In the rows, 128 means zero.
Each path below is one point turned by a fixed rotation once a step. After each direction that follows a path, write how fast that rotation turns it, in deg/step (0 if it stays still).
Each turn is a multiple of 5 degrees from 10 to 175, or 0.
Each row of a path follows its step; steps can be skipped.

step 0: [118 139 134 133 131 123 123 118 130 121 130 127 133 133 128 133 125 134
 135 133 137 128 125 127 129 120 128 125 119 134 127 124 125 127 121]
step 2: [118 127 124 133 124 128 123 126 134 131 123 134 130 121 127 126 123 133
 135 120 123 116 133 125 129 135 125 139 129 126 121 135 130 127 133]
step 4: [135 117 122 125 132 119 129 135 135 129 132 130 126 127 125 129 122 133
 129 125 127 137 126 136 134 120 125 136 135 131 130 121 129 133 132]
step 5: [121 123 133 130 135 133 126 123 129 123 121 134 127 136 130 126 132 130
 133 126 134 124 129 133 138 129 124 141 130 140 128 124 126 135 125]
step 6: [123 138 131 122 131 127 121 119 126 125 130 120 131 127 137 130 122 127
 132 134 137 134 123 131 127 131 123 130 126 126 126 120 128 136 118]
step 8: [118 133 127 132 125 133 115 126 131 127 129 130 126 126 128 125 127 137
 131 117 128 124 137 123 129 126 133 132 124 132 133 142 128 132 127]
step 10: [128 119 126 135 136 118 131 131 134 130 128 138 136 132 126 129 123 134
 134 132 128 124 133 135 127 115 125 134 130 131 122 125 130 126 131]
step 12: [129 132 127 127 125 120 125 121 133 126 133 126 126 120 130 130 120 127
 135 131 129 131 117 130 137 140 119 134 124 123 123 121 127 131 128]
step 13: [117 128 124 120 133 121 125 122 137 119 130 137 137 129 122 121 127 136
 129 118 125 128 127 126 128 129 120 125 123 130 129 124 129 128 127]
step 14: [119 132 127 117 129 131 119 134 129 132 121 123 123 124 130 127 122 133
 129 115 128 135 130 123 125 124 131 137 132 131 134 129 128 134 122]
step 15: [124 125 130 131 125 129 125 122 127 129 124 126 127 123 125 136 119 128
 126 127 129 131 133 135 132 122 122 137 135 123 118 129 138 140 135]
Speeds:
[129 127 128 129 130 127 128 126 126 128 129 129 128 128 128 127 128 128
 128 126 132 128 123 127 127 131 130 128 123 131 126 126 128 128 127]  60
[127 126 132 129 129 129 130 126 129 126 126 131 128 130 127 127 130 130
 132 126 127 126 131 128 128 128 127 125 127 129 126 129 131 129 129]  135
[130 126 129 127 130 126 123 130 128 129 125 129 126 132 126 129 128 129
 129 128 127 127 127 127 127 131 131 130 130 129 131 131 129 128 129]  115
